Some points, one per row:
[ 69 -23 -11 -19 -20   1   2 -47]
[-66  49  38   3 -48  11 -22  30]
[-55  21  16  15 -24   3   1  29]
[-15  34  11 -47  11  -1 -32  16]
[ 23 -39   3  50 -46  -2   6 -21]
[  9 -36 -26  58  15  12  49  -2]
[ 75 -34 -13  22 -38 -21   8 -37]
[ 18  25   4 -56  46   3 -11   7]
[-67  24  41  33 -45   6 -14  33]
[ 51 -25 -15   6  12  -9   7 -20]
[-16  14   2 -26  37  17  -4  27]
[ -7   7  -7 -24  40   6   1  12]
[ -7  11 -15 -45  84   4  -2  21]
[-66  51  47 -18 -75   9 -22  16]
[-11 -19 -19  44  15   9  30  15]
[-20  35  27 -27 -58  -3 -24   4]
[-11  11  -6 -17   3  -4 -11   3]
[  3 -14 -23   9  79   7  15  17]
[  9  19  12 -49 -34 -12 -22  -6]
[-78  20  -2  14  50  18  14  46]
[ 30 -39  -8  13  42  11   5 -22]
[-30  15  26  14  -9   9  -1  24]
Here are 10 more points, each followed by its number:
[ 22 -36 -38  12  51  -1  31 -13] 0
[-20   8 -17 -24  55 -11   4  17] 1
[ 59 -30 -18  22  -2 -12  11 -36] 2
[ -3 -25 -19  38  62   3  27   9] 3
[ -9   5  -6 -13  20   7  -1   8] 4
[-21  39  33 -35 -31   0 -33   2] 5
[ 32  -1   9 -24 -73 -14 -17 -25] 6
[-47   3  -7  18  26   3  10  17] 7
[-59  41   8  -3  42  18   1  50] 8
[ 48 -27   0 -29  56  12 -12 -27] 9
Which two of these numbered points are nearest to each point below, ignoring the 3 directions in which the first points spread most? Their numbers follow each, nearest first.
[-56  31  53 -33   0  23 -36   9] > 9 5
[ 26 -29  -2  44 -88 -11  15 -25] > 6 0
[ 27  -6   0 -41 -22  -9  -5 -15] > 6 0
[-11   7   4   1 -18   6  -2   1] > 4 6
[ -52   42   43    7 -101   -9  -18   22] > 6 8
[  0   5   1  26 -35   6  13   3] > 8 4
[-45  17  10   2  -5   3  -4  10] > 7 0
[-17 -25   7  77 -46  -8  23  -7] > 3 2
[-22 -21   7  73 -20  12  20   3] > 5 3
[ 32   9  -4 -52  16   8 -15  -9] > 4 8
[-63   9   0  21  29   6   9  36] > 7 1
[  7  18  25 -21 -38  -1 -22 -11] > 5 3
[ 18 -15   0  27 -51  -1   6  -3] > 6 4
[-49  44  27  -4 -45  -2 -26  17] > 2 3
[-41  16   3  47 -19  -5  -6  17] > 2 3
[ 18  34  34 -99  27  16 -58 -10] > 9 5
[-10 -35  27  81 -36  16  20 -23] > 9 5
[ 16  -3 -28 -17  58 -12  13   8] > 1 6
[  5  55  37 -82 -24  -6 -47  -9] > 5 3
Now 10 new points, numbered from 0 again:
[-22  21  31 -27 -43   2 -21  -4] 0
[-15  25  17  16 -20   7   4   7] 1
[ -1 -26 -12  54 -21  -2  30 -10] 2
[  5 -19   3  50 -21  -3  27   4] 3
[ 12  35  17 -37 -14   0 -13  -4] 4
[-32   6 -29   3  56  -6   5  19] 5
[ 32 -26 -20  34 -11 -19  16 -23] 6
[-12 -46 -37  59  43   5  49  -6] 7
[ 53 -27  -2  34 -79  -7  16 -43] 8
[ 31  15  12 -29 -72  -3 -28 -26] 9
Which two of these numbered points are nearest to each point below, ignoring the 3 directions in which the first points spread most? Their numbers follow each, nearest first.
[ -8  27  -8 -55   6  -8 -30   2] > 5 6
[ 86 -31 -23 -12  10 -15   5 -30] > 3 8
[ 18 -20   9  49 -48  -1  15 -18] > 4 1
[  3 -31   5  28 -12   7  23 -10] > 0 8
[ -3 -32 -25  15  34   7  27 -11] > 7 0
[ 50 -19  -7 -17  40  -1   1  -3] > 3 4
[ 36  -7 -28 -15  43 -17   6  -4] > 6 2
[ 18  32  -5 -89  57   7 -39   9] > 9 0
[ 31 -12 -15 -18 -34 -15  -5 -34] > 7 2
[  3  16  -6   2 -51 -17 -11 -15] > 5 6
[ 21  15   5 -43 -60 -14 -17 -33] > 7 2
[ 39 -18 -21   4  -3  -4  -4 -19] > 9 2
[ 17  25  38 -25 -52   0 -45 -12] > 1 0
[-19  -5  -8  23  47  -6  14  17] > 6 3
[  9  -5  -2 -34  38   5  -5  -9] > 0 2
[-25   1 -21   1  29  -2   6  13] > 5 2
[-27  13  22  58 -63   2   3  11] > 1 4
[-47  -4  16  19  19  12  -2  20] > 0 9
[ 30 -17 -18 -47  87   0  -6  -8] > 0 2
